[[123  52 202 255]
 [178 125 157 197]
 [230 118 220 158]] result: 197

[[5 5 0 5 3 4 5]
 [8 3 6 4 8 1 6]] result: 5

[[347 727 204  76 415 464]
 [245 609 216 659 184 774]] result: 464

[[53 46 36 59 79 11 63]
 [77 66 34 81 53 31 42]
 [70 53 68 22 27 79 17]] result: 42

[[37 63 58 24 50 53  2]
 [43 19 44 49 39 53  1]
 [26 41 76 49 50 53  2]] result: 1

[[71 54 27 54 73 90 55]
 [44 70 59 49 51 82 21]] result: 55

[[  3   9  24  20  23  24  11]
 [-33  35   6  -3  19  24   0]
 [ 11  30  23  15  21  19  13]] result: 0
---
array([[ 12.2, -36.0,  28.0,  31.4,  16.3,  14.8],
       [-25.5,  46.8,  34.0,  55.0, -18.7, -22.4]]) ⇒ 55.0, 46.8

[61.9, 59.5,  1.2, -1.3, -7.5] ⇒ 61.9, 59.5

[-10.9, -58.7, -23.0,  35.0, -63.7] ⇒ 35.0, -10.9

array([[ 29.4,  36.7,  32.2, -17.3, -30.4, -14.2, -56.0],
       [ 55.1,   9.1, -44.4,  -6.8,  25.0, -52.4,  10.6],
       [ 16.3, -29.5,  20.2, -32.5,  19.6, -41.7, -51.7]]) ⇒ 55.1, 36.7

[ 30.4, -59.0,  26.5, -12.2, -52.6, -21.1] ⇒ 30.4, 26.5

[ 36.3, -48.7,  53.5,  42.7, -64.7] ⇒ 53.5, 42.7

[-37.7, -48.6,  18.8,  61.9, -50.7,   2.3] ⇒ 61.9, 18.8

array([[ -0.3,  -1.7, -64.0,  -4.7],
       [ 19.9, -21.6,  14.0,  32.8],
       [-34.3,  19.5, -43.2, -19.2]]) ⇒ 32.8, 19.9

[-74.7,  -8.3,  36.3, -36.0,   1.1,  64.5] ⇒ 64.5, 36.3
---
array([[  5.9,  31.3,  51.8,  -5.8,  -5.6, -41.4],
       [  2.9,   3.1,  -6.6, -20.2,  -4.0,   3.8],
       [  2.9,  36.4,  53.2,  -0.7,  -2.1, -52.0]]) -> 51.8

array([[ -6.3, -10.0,   1.1, -26.6,  12.0, -54.0,   2.4],
       [  1.9,   5.8, -15.5,  12.3,   4.2,  20.6,  -5.3],
       [ 47.4, -17.5, -10.7, -17.5, -27.9, -72.3,  33.4]]) -> 1.1

array([[ 42.3,   7.6,   0.2,  47.7],
       [-12.8, -18.3,  30.4,  72.0],
       [  0.7,  -1.6,  -2.7,  26.6]]) -> 0.2

array([[ -2.2,  54.2, -11.2,  -3.2,  14.2,  -1.8,  13.7],
       [-21.7,  33.4,   5.4, -14.0,   2.8,  -0.8,  20.6],
       [ -7.2,   8.7,  -5.9,   6.9,   9.4,  -1.6,   4.5]]) -> -11.2

array([[ 51.5,  62.5, -51.4,  35.1,  24.6,  35.8, -63.4],
       [ 18.9,  18.1,  -1.1,  29.6,   6.2,  28.6, -19.1],
       [  4.1,   4.5,   6.2,  18.4,  24.1,  23.5,   1.8]]) -> -51.4

array([[ -5.5,  11.3, -38.3,  49.4,  35.8,  -4.6],
       [ 14.2,  60.0,  17.8,   7.2,  18.5, -34.6],
       [ -0.5,  65.4, -55.1,  -4.5,  25.1, -22.2]]) -> -38.3
---
34.2,-74.6,60.0,40.7,-15.5,-33.2 >> -15.5
-0.7,15.4,12.3,-62.7,30.9 >> -62.7
31.4,41.5,1.5,-53.2,-15.1,12.0,16.1 >> 12.0
-28.7,54.5,21.3,36.3,-22.8 >> 36.3
-20.4,-35.0,-7.1,-54.1,-21.6,-8.6,-63.2 >> -8.6
29.2,-21.5,50.1,34.8,5.2,-69.0,-7.0 >> -69.0
---
array([[  24.8,   76.8,  114.2, -128.2,  -13.4,   77.4],
       [ 159.4,   64.4,  137.1,  -20.1,   39.0,   94.6]])
24.8

array([[ 0.17,  1.73,  2.01,  0.99,  2.16],
       [ 0.49,  1.58,  1.98,  1.56, -2.11],
       [-0.99,  0.14,  0.13, -1.16, -0.01]])
0.17

array([[  66.7,  115.3, -139.3,  195.5],
       [  45.5,   92.3, -139.3,  172.8],
       [  65.5,  114.6, -139.3,  193.9]])
66.7

array([-16.68,  11.39,  -5.70,  -1.33])
-16.68

array([[-12.69,   3.28,  -9.62, -14.57, -22.11,  -4.22,   0.76],
       [ 12.00,  -0.61,  10.15,  23.15,  22.67, -12.46, -15.15]])
-12.69

array([[  86.236,  -39.356,  112.576,   97.369,   45.598],
       [  98.173,  148.744,  128.378,   12.703, -146.937]])
86.236

array([-0.01, -0.04, -0.03, -0.09, -0.07, -0.18,  0.11])
-0.01
---
array([-21.2,   5.5, -25.8, -69.1]) Out: 5.5

array([[-46.0,  44.0,  41.4, -56.6,  70.3],
       [ 18.1,  46.2, -66.4, -45.3,  -9.5]]) Out: -66.4

array([[-12.7, -75.7,  15.1,   6.1,   7.7, -30.6,   5.9],
       [  8.5,  -9.5,  -2.5,   3.4, -27.9,  -3.1,   5.4],
       [ -8.7, -56.2,   5.0,  -7.3, -25.7, -51.4,  -1.2]]) Out: -25.7

array([[ 69.8,  -5.8, -52.3, -72.3],
       [-50.2,  14.7, -28.1,  11.0],
       [-47.3, -71.7,  51.0, -14.9]]) Out: -71.7

array([-47.1, -48.8, -17.6,  45.6,  61.0,  23.6, -60.8]) Out: 61.0

array([-74.3,  30.1,  18.9,  22.6]) Out: 30.1

array([[-31.3,  53.5,  15.4, -12.9,  40.3,  -5.0,  11.8],
       [-21.7,  15.1,   7.4,  12.9,  40.0, -20.2,   4.9],
       [  0.2,  -4.7,  26.7,  -5.6,  15.2, -14.9, -19.5]]) Out: 15.2
